In the rows, zero is written as 128.
One turn moves each row of this set onto another row. After a few examples, where does it send each row asked below?
z_332: [140 126 131 129 151 110 137 130 141 136 131 104 162 138  96 107  69 131]
z_206: [109 114 178 125 156 101 150 121  92 125 141 109 145 121 120 130  93 119]
z_219: [115 145 122 155 150 107 172 108 118 116 157  92 145 132  99 136 122 120]
z_584: [101 148 151 153 145 116 166 118 125 129 156  82 151 130 112 150 104 101]
z_996: [106 152 141 143 143 110 154 117 157 142 144  71 131 130 108 142 125 120]
z_871: [ 91 121 179 127 151 100 157 134 119 135 153 123 146 134 111 127  88 103]
z_953: [107 123 114 118 156 101 160 126 114 152 138  81 142 123 128  91 103 156]
z_17: [113 145 166 128 178 107 156 136 104 140 159 113 180 114 122 102 113 142]
z_336: [101 108 114 132 144 113 156 144 146 170 155  87 130 131 131 117 115 108]
z_511: [ 99 136 145 131 152 133 159 123  91 130 162  97 155 105 117  98 115 141]
z_152: [112  86 159 135 145  89 144 122  98 137 158 116 132 137 123 126  97 127]
z_464: [145 132 134 146 144  75 127 127 130 159 160 117 137 129 111 127 148 138]
z_185: [132 139 121 145 147 105 131 142 151 143 137 114 159 139  93 116  77 124]
z_658: [113 130 139 134 144 112 149 143 159 169 137  86 142 121 122 132 131  94]
z_860: [144 132 131 156 171 118 136 130 137 149 140 111 150 142 119 124  72 131]
z_667: [133 143 170 112 147  77 130 141 138 164 156 120 155 127 108 112 132 130]
z_669: [107 133 139 143 158 103 132 151 157 177 140  89 144 115 134 117 139 135]
z_508: [102 131 116 120 160  98 152 146 103 139 155 105 168 106 117  93 116 150]
z_466: [ 94 125 165 132 163 101 148 127  98 123 145  91 165 113 117 109 100 158]
z_436: [ 95 104 163 150 127 119 145 126 116 145 159 115 121 130 115 127 109 103]
z_924: [ 87 112 167 152 154 107 153 121 123 123 138  99 128 131 116 142  97 114]
z_841: [109 107 142 175 145  79 140 125 111 150 148 120 130 145 122 125 106 139]
z_882: [107 106 126 152 153 102 150 129 126 175 149  89 127 142 147 113 104 141]
z_79: [128 128 162 134 129  91 122 126 109 145 157 128 137 114  99 109 139 138]
z_641: [138 156 148 129 153  85 120 143 133 173 153 107 150 113 125 126 139 137]
z_544: [ 99 125 134 139 144 125 136 152 131 179 163 104 140 109 135 100 131 127]
z_542: [102 147 145 137 165 115 154 155 157 176 155 107 151 125 129 120 126 104]
z_687: [106 131 156 126 155  89 135 153 101 144 147 112 184 102 118 102 114 141]
z_117: [133 138 129 157 162 106 126 143 134 145 143 125 159 136 106 120  71 136]
z_169: [115 139 159 126 153  73 114 141 122 148 141 118 147 110 110 115 130 157]
z_345: [109 143 109 133 141  93 168 115 124 127 129  90 138 129  91 108 116 139]
z_135: [124 153 165 135 152 114 171 110 142 137 157  84 152 141 107 134 120 108]
z_187: [153 127 131 134 165 116 134 130 143 153 133 102 156 137 115 108  80 138]
z_570: [118 136 121 162 137  69 140 126 128 141 136 122 137 134  93 118 133 141]
z_397: [126 155 136 140 133 124 154 110 133 140 158  88 133 119  97 121 146 120]

z_996 goes to z_169
z_667 goes to z_871
Now find these:
z_436 goes to z_544
z_841 goes to z_882
z_860 goes to z_187
z_658 goes to z_687
z_336 goes to z_508

